The rows of R fall into 4 groups, and each row is roughly a mix of its group's hidden directions.
R (124 x 10):
[-34 16 15 32 42 -20 -1 -17 37 22]
[-21 -6 1 22 0 -32 -13 53 -8 -45]
[34 7 -2 36 -5 -1 7 19 25 -58]
[-17 46 7 -43 7 14 5 -19 -23 39]
[10 -7 -16 36 -30 -24 -20 -11 -12 57]
[-42 35 -12 -14 10 -25 35 28 6 30]
[17 74 -17 -22 -1 -1 -11 18 -8 -4]
[28 -12 -15 23 -32 -12 -35 2 -54 0]
[12 23 -15 22 -55 -24 30 3 28 18]
[19 -1 37 26 30 29 -6 -23 36 -30]
[-1 -67 -5 25 -9 -7 -10 -17 -18 31]
[-14 -42 -13 -7 14 -18 -27 -25 -19 51]
[39 -35 10 56 -5 -20 -16 10 -3 -16]
[12 8 -8 4 -19 -30 -40 18 -48 36]
[16 -26 -15 8 -59 -23 -2 12 -17 36]
[-3 26 -26 -31 -18 -12 2 -8 -21 61]
[15 10 -26 26 -50 -26 11 24 19 34]
[14 23 -3 -6 -6 9 -5 40 21 -64]
[6 7 26 23 43 18 -13 -35 5 -46]
[-12 -2 -23 -13 -1 -22 -27 -25 -22 62]
[-20 48 -14 22 15 -39 -20 -1 -7 39]
[-22 -52 11 -30 14 1 -15 4 -48 7]
[-40 -11 10 -6 5 -47 -2 51 -14 11]
[17 -56 5 37 -14 -7 -9 14 1 -41]
[-54 -4 -7 26 -19 -28 -13 -2 -32 32]
[-27 -28 18 -5 -21 -48 11 46 8 -11]
[-16 -27 -18 -28 -35 -18 7 5 -42 39]
[6 6 12 0 55 33 -28 9 17 -39]
[13 33 19 -10 21 23 1 -13 30 -56]
[0 5 24 17 59 18 -31 -7 5 35]
[-18 3 20 -6 40 12 -9 -5 3 -66]
[-38 -25 -19 -26 -13 -25 -9 -9 -44 31]
[6 -30 -22 14 -11 -18 -16 25 -29 57]
[14 34 22 -6 13 21 11 -13 33 -57]
[-15 -10 39 -41 3 33 21 7 -11 -42]
[-10 -44 -32 -14 13 -8 -39 -5 -20 40]
[-42 45 -1 -12 45 19 22 -8 12 6]
[12 48 -36 -47 -7 13 19 14 13 11]
[-29 -27 -20 -1 6 -10 10 55 -38 -17]
[-50 -15 11 5 10 -6 57 -19 -19 -4]
[52 17 -21 -28 -19 -17 -27 16 -33 -7]
[-22 -28 40 -14 -3 16 34 -29 -10 -41]
[-23 12 -13 -47 -14 -2 15 -8 -27 52]
[6 20 -3 0 36 46 -11 -11 19 -51]
[-25 17 20 -30 24 12 29 -56 -1 4]
[9 -46 3 60 -5 -19 -5 4 -1 -27]
[37 -22 -13 7 -27 -7 -19 24 0 58]
[6 -22 12 65 1 -31 -25 17 -13 -13]
[-6 -6 -46 -26 -22 -39 -20 -16 -38 -6]
[-39 -11 12 22 41 26 -11 -17 44 3]
[28 59 -1 20 20 -1 -17 9 33 -22]
[-12 17 25 -11 37 27 8 -20 18 -54]
[39 18 26 -7 11 24 3 8 10 -60]
[19 -22 5 11 -48 0 5 47 13 -36]
[29 14 12 26 45 36 -22 -27 17 -17]
[7 -17 30 17 14 18 -16 -55 -11 -39]
[46 -2 -33 6 -39 -20 -13 37 0 -17]
[-17 -33 -29 51 -1 -43 -11 14 1 2]
[-16 21 22 16 55 16 -7 -22 8 -41]
[-37 -48 -7 8 4 -7 11 -30 -16 44]
[-50 -17 23 -18 19 12 -12 12 -30 41]
[-5 -21 -6 -11 -69 -17 1 27 3 -24]
[40 9 28 17 5 24 -15 6 17 -56]
[-29 -47 -12 -10 -16 -19 -1 15 -46 28]
[-2 45 -8 32 9 5 6 16 52 -29]
[29 -22 -7 15 -60 -37 14 -8 -13 7]
[4 16 14 7 20 26 -1 20 36 -61]
[6 -49 1 10 -25 -4 -12 -28 -38 38]
[23 -25 10 36 -20 -33 -15 11 -10 -50]
[37 3 15 41 -37 -1 28 7 5 -39]
[-20 -19 22 -16 53 20 8 -11 -37 -27]
[22 19 7 21 27 33 -9 -2 16 -59]
[28 -19 -26 -2 -65 -20 10 16 -6 15]
[-5 -20 -29 15 -32 -28 3 30 -21 48]
[-12 22 2 -26 3 2 6 -34 9 67]
[-49 22 -18 -30 -4 -2 26 20 -2 42]
[8 33 19 24 46 13 12 -49 13 1]
[5 -1 11 -24 37 35 -14 -8 14 -57]
[-2 -70 -11 27 -1 -5 -19 -9 -14 23]
[-27 44 4 14 59 13 5 6 16 15]
[40 44 -5 8 -40 -7 10 -3 39 -11]
[-3 -15 -28 0 -9 -28 4 20 -50 47]
[32 -38 -10 27 -38 -17 -26 5 -34 -1]
[14 -1 0 44 1 8 13 18 35 -56]
[39 -23 5 -19 -11 -4 -31 19 -50 24]
[-18 26 19 -3 57 32 0 -32 11 -17]
[-47 -26 -13 -26 -16 -30 24 34 -19 5]
[-16 -32 -11 -45 7 -1 -20 -11 -39 38]
[2 13 -6 -44 -25 1 -1 -15 -34 54]
[-30 5 16 -16 18 12 11 -28 -4 -65]
[0 -37 -13 -16 -51 -15 -11 27 -19 33]
[2 37 -18 -52 -8 0 27 20 33 18]
[-47 -13 33 -12 49 15 -6 3 3 27]
[-33 -37 31 7 20 17 8 -48 7 21]
[33 -30 -8 13 -27 0 -31 55 -3 3]
[1 -10 -34 -5 -43 -34 -8 35 -27 26]
[-46 8 28 25 25 -8 12 -25 25 36]
[15 -54 4 19 4 -27 -32 8 -41 -3]
[36 13 -26 20 -29 -22 -9 17 4 52]
[-21 48 -4 -49 -5 -5 13 35 -17 -12]
[31 59 2 -11 -9 5 -4 38 -1 -29]
[-28 36 -16 -27 -25 9 9 -16 -1 54]
[10 -24 -13 4 -55 -37 5 21 -15 32]
[2 41 31 -18 30 31 9 1 27 -37]
[18 11 17 24 -11 -11 -32 26 -37 -49]
[14 -15 -28 -1 -30 -22 -13 56 -31 11]
[-9 4 39 23 22 6 39 -29 43 -11]
[16 21 -26 -40 -8 -25 -26 -5 -47 20]
[18 12 -4 22 28 2 -13 -28 9 65]
[-6 37 5 -37 16 28 15 -17 32 41]
[-39 -61 8 30 8 -20 6 -12 -5 10]
[-36 -39 5 3 -1 -14 5 -29 -21 52]
[21 38 -6 37 48 5 -9 24 28 -5]
[30 38 22 15 17 18 -17 9 18 -51]
[-49 19 6 -24 29 17 9 -11 -4 49]
[-22 35 -1 -53 5 26 25 8 4 -33]
[20 -31 -29 -7 -54 -5 3 -1 -42 -8]
[-17 19 -14 16 -8 21 39 -20 57 -15]
[10 -13 -22 -27 -18 -24 -27 2 -50 38]
[-25 12 17 47 -2 -8 -1 38 -5 -47]
[1 48 -20 -41 -18 -3 4 -21 0 43]
[18 -48 -37 23 -33 -20 -7 22 -18 -14]
[-57 15 21 -20 37 6 11 -23 -10 24]
[-11 28 7 58 37 -8 -12 6 3 34]

Each list below has two rows that fit no group; the rest each fit one group, if only roughly. Name those rows in the order they come.
    j862: [13 -48 16 34 -35 -20 6 14 -7 36]
    j76: [-25 -24 16 23 34 17 -1 -37 17 44]
    j934: [7 47 17 -27 17 25 29 -4 38 -23]
    j345: [9 -8 14 27 27 -7 -29 23 4 -62]
    j18: [-20 -33 36 13 24 12 15 7 25 -49]
    j778: [-13 6 10 25 18 7 5 3 48 -58]
    j844: [3 48 4 9 -11 -7 19 17 6 -61]
    j269: [21 -3 4 62 15 -24 -26 12 18 -28]
    j562: [-12 30 -13 -64 -14 2 25 26 -7 14]
    j480: [-15 6 -21 30 -18 -32 -21 -9 -8 59]
    j577: [-41 20 -7 -20 24 -7 -1 -32 22 49]
 => j862 j778
    j642: [-41 -21 18 -4 24 18 3 17 3 -58]
    j340: [21 35 0 0 -22 -7 -3 67 5 -17]
    j448: [-22 -25 1 8 -48 -11 49 30 -8 -12]
    j855: [7 -26 -2 37 -21 -5 0 1 19 64]
    j280: [28 -9 -4 -15 -58 -15 2 36 -21 -25]
    j22: [-26 -42 4 2 -23 -27 4 37 -32 -29]
    j983: [-49 -38 12 -19 -7 3 50 6 7 2]
    j976: [11 -51 20 32 9 21 -4 -4 3 -48]
    j714: [21 4 -29 35 -29 -24 -1 18 4 -53]
    j686: [35 25 3 13 -9 11 -7 31 38 -48]
    j106: [4 4 -40 -10 -29 -11 -19 -18 -10 60]
    j8: [56 33 -5 6 -3 24 -13 8 26 -35]
    j100: [8 -12 8 -12 8 29 13 20 16 -69]
    j187: [13 1 -25 6 -63 -34 3 18 -5 26]
 => j340 j983
    j355: [8 48 17 -8 16 11 31 -21 50 -8]
    j930: [-28 20 0 -3 3 -9 18 -5 -4 73]
    j928: [8 55 -30 -44 -7 -20 -4 -1 -14 -22]
    j13: [46 29 -16 -11 -32 -7 -17 41 6 -25]
    j758: [-7 -51 27 23 -35 7 28 20 5 -26]
    j93: [-14 1 -27 7 -50 -34 9 -5 3 48]
    j219: [4 -51 5 26 -13 -15 -2 5 9 -57]
    j611: [-29 1 17 -47 26 38 3 -38 -2 -12]
    j277: [-16 -7 -13 -36 -4 -8 -23 -7 -38 56]
    j958: [25 -23 7 44 -41 -3 19 11 29 29]
    j413: [54 -18 -25 -2 -6 27 8 3 41 -23]
    j506: [-48 11 4 -7 44 2 37 -7 -10 -33]
    j404: [-27 26 14 -53 12 15 15 9 24 37]
    j149: [-6 -32 -19 -15 -41 -26 -16 25 -42 18]
 => j219 j404
    j809: [6 0 37 -11 13 26 21 -9 9 -64]
    j144: [-12 -2 4 -34 -7 4 15 -27 -6 68]
    j635: [-15 27 -5 10 -2 -11 -15 -21 5 71]
    j804: [41 -6 -4 34 -40 -4 -7 13 31 36]
    j163: [21 -12 -20 -21 -52 -24 -22 34 -25 5]
    j900: [35 0 -14 19 -46 -12 3 50 8 -19]
    j296: [50 -14 -5 -9 4 53 -24 -23 16 -2]
    j462: [11 -21 25 51 26 10 -20 -19 10 -40]
    j5: [-17 -27 20 -28 5 17 -11 22 -15 -60]
    j113: [5 -21 -7 0 -22 -21 11 53 16 -49]
    j159: [-7 -47 -2 35 26 26 -20 -9 21 -35]
    j178: [-13 -1 -24 17 -7 -44 -10 -8 -3 61]
    j871: [10 -8 -27 28 -42 -19 -1 45 12 32]
    j54: [-32 0 18 17 51 28 12 -24 22 -27]
    j479: [12 16 14 -13 26 38 29 -4 10 -56]
 => j159 j479
    j914: [-14 -2 -17 -11 -28 -21 10 25 -8 66]
    j964: [1 9 -31 -1 -39 -32 8 6 6 58]
    j66: [25 18 11 42 47 10 -20 -3 18 -34]
    j71: [39 7 3 -6 -22 6 23 3 -6 -66]
    j961: [13 -12 14 15 13 19 7 16 30 -68]
    j165: [19 30 -4 -14 2 15 38 -32 53 1]
    j92: [46 -2 9 31 1 8 -12 11 38 -45]
    j969: [-43 -29 1 32 13 -32 -8 -23 -15 36]
    j954: [59 7 -9 -18 -42 8 -9 27 -4 -21]
    j519: [-13 -67 -8 14 -24 -27 3 3 -15 23]
    j98: [46 2 -11 18 -46 -8 6 31 19 -29]
 => j964 j98
    j295: [-40 24 7 -34 47 31 8 -18 6 4]
    j537: [36 29 9 13 -29 4 27 15 31 -43]
    j441: [-13 4 22 21 43 30 -6 -53 5 16]
    j488: [11 40 25 4 19 26 22 22 40 -33]
    j371: [-18 41 -12 -31 4 4 4 -26 23 51]
    j646: [-5 -55 6 13 -32 -22 -11 -6 -38 26]
    j48: [-1 10 40 10 27 10 1 16 32 -56]
    j12: [-21 14 12 9 62 22 -1 -34 23 10]
    j129: [-13 -3 -8 13 -28 -39 7 27 -14 58]
    j354: [7 -28 1 -1 -29 0 -14 -12 -21 67]
    j967: [-33 22 16 -10 35 34 6 -44 0 27]
    j829: [-15 38 25 0 40 23 -10 -42 5 -25]
    j947: [34 63 18 8 6 10 2 -9 30 -21]
 => j829 j947
    j936: [-39 20 14 -37 29 25 24 -38 3 -9]
    j863: [7 -1 7 43 23 3 -11 17 22 -60]
    j601: [26 49 8 -38 -29 25 11 10 23 -15]
    j384: [-25 -21 -6 25 -1 -4 -3 -26 17 66]
    j166: [-12 30 -22 -49 6 14 -19 -1 -8 49]
    j733: [7 11 25 18 35 31 16 9 29 -50]
    j560: [-54 27 -3 17 35 7 -2 13 38 -13]
    j618: [18 2 -25 -10 -54 -34 4 29 -30 12]
    j396: [-25 -61 11 -3 -31 -5 25 -16 -22 -16]
    j707: [26 -8 -24 -50 -27 1 -19 13 -44 5]
 => j601 j396
    j895: [36 -10 4 16 14 6 -20 15 16 -65]
    j946: [19 -25 -16 5 -41 -24 -5 24 -31 44]
    j799: [22 61 -33 -27 -18 -16 1 8 11 -15]
    j3: [37 -23 22 -4 15 49 -24 -9 3 -37]
    j88: [3 14 14 15 35 0 -1 0 14 -70]
    j765: [-41 -6 3 11 0 -20 23 -16 7 62]
    j501: [-8 -67 12 -12 -34 -10 19 20 -8 -9]
    j172: [13 61 6 -13 3 4 -20 -22 -18 40]
    j656: [-14 15 25 -6 42 30 -1 -36 34 -27]
    j982: [-37 21 6 -28 25 7 29 -19 26 42]
    j688: [-14 -12 -12 3 -34 -23 4 11 -15 67]
    j315: [-54 -9 -3 -25 14 -9 -4 -48 -14 24]
 => j3 j765
    j454: [-45 -41 6 -2 10 -10 -12 -17 -26 44]
    j585: [-32 23 22 9 42 -12 1 16 4 -53]
    j285: [-14 -46 17 2 -53 -13 23 -13 -12 24]
    j680: [-1 10 1 7 24 16 -6 7 11 -76]
    j994: [-31 33 -7 -43 -1 9 34 -34 20 -17]
    j619: [31 -32 -1 44 -28 3 2 11 33 -33]
    j198: [-26 39 21 -17 45 21 11 -23 28 14]
    j531: [-4 -60 2 49 -9 -13 -15 -2 -12 18]
    j591: [1 -2 26 -9 -12 13 27 10 5 -71]
    j850: [20 -36 -3 37 5 -12 -31 6 -19 -49]
    j23: [13 -35 -17 26 -13 -36 -34 2 -45 4]
    j738: [-38 -23 20 -17 49 24 -10 -26 -3 -25]
    j80: [-35 6 -2 -44 2 12 14 -32 -6 49]
 => j619 j850
    j349: [-1 -61 14 33 -4 -11 -8 -16 2 -39]
    j126: [-31 10 17 -15 46 32 13 5 36 -27]
    j676: [20 0 24 -10 -28 11 16 16 10 -67]
    j477: [-4 -3 -12 -30 -25 -10 -21 18 -56 37]
    j754: [-3 28 -8 -10 -9 -12 -19 -11 -11 72]
    j202: [43 -30 -3 35 -20 -23 -32 33 -4 7]
    j417: [29 20 23 22 -18 18 20 -11 53 -28]
    j956: [-45 26 13 -13 53 12 8 1 7 -30]
    j2: [10 -10 38 5 8 -17 3 30 -25 -58]
    j324: [-4 60 -22 -17 20 3 5 -15 17 41]
    j784: [3 54 -2 0 54 10 -22 17 17 -3]
    j115: [-3 18 19 38 51 -8 -16 11 9 -41]
    j374: [-43 -6 40 -9 42 20 22 -19 19 -10]
    j833: [-24 -6 4 -29 45 36 13 -5 41 -20]
    j638: [-7 -24 -7 2 5 -28 -46 2 -39 43]
 => j349 j784
    j853: [10 42 24 -3 28 32 -1 -40 26 20]
    j38: [25 -31 -1 35 -28 2 6 24 -14 -51]
    j147: [-40 4 10 -57 16 22 22 -26 -2 10]
    j835: [-4 -43 5 -8 -26 -6 13 -40 -33 39]
    j450: [-27 -2 17 37 51 18 -4 -27 12 -27]
    j28: [66 -28 -3 17 -23 -2 -25 8 4 -19]
    j771: [-12 -26 -14 -20 -36 -17 11 37 -39 -31]
    j19: [-20 17 39 8 47 32 -2 -14 35 10]
    j901: [39 24 13 44 18 10 -31 -7 11 -36]
    j884: [-31 27 -5 -21 22 13 20 -12 0 61]
    j779: [11 30 5 59 4 -8 -4 21 36 -27]
    j532: [-27 18 27 -48 22 27 30 -15 20 13]
    j496: [-5 12 -6 -18 -51 -36 13 41 -26 2]
 => j19 j496
    j143: [-56 7 -24 -25 22 -12 9 19 -27 -28]
    j502: [-9 -4 -22 -27 -25 -12 -3 -41 -17 54]
    j859: [-1 70 0 -1 27 9 3 27 18 -13]
    j490: [4 -25 -12 -18 -44 -1 -3 1 -14 61]
    j104: [-18 57 -13 14 1 -26 22 2 19 39]
    j268: [-21 25 38 16 40 9 -10 -42 4 27]
    j588: [-36 -6 22 -8 58 24 3 -33 -3 -9]
    j364: [-32 -31 0 0 1 -18 11 -27 2 62]
    j214: [11 40 -1 18 52 38 -8 -2 27 -2]
    j891: [-9 -11 21 42 34 12 -5 -2 16 -55]
 => j859 j104
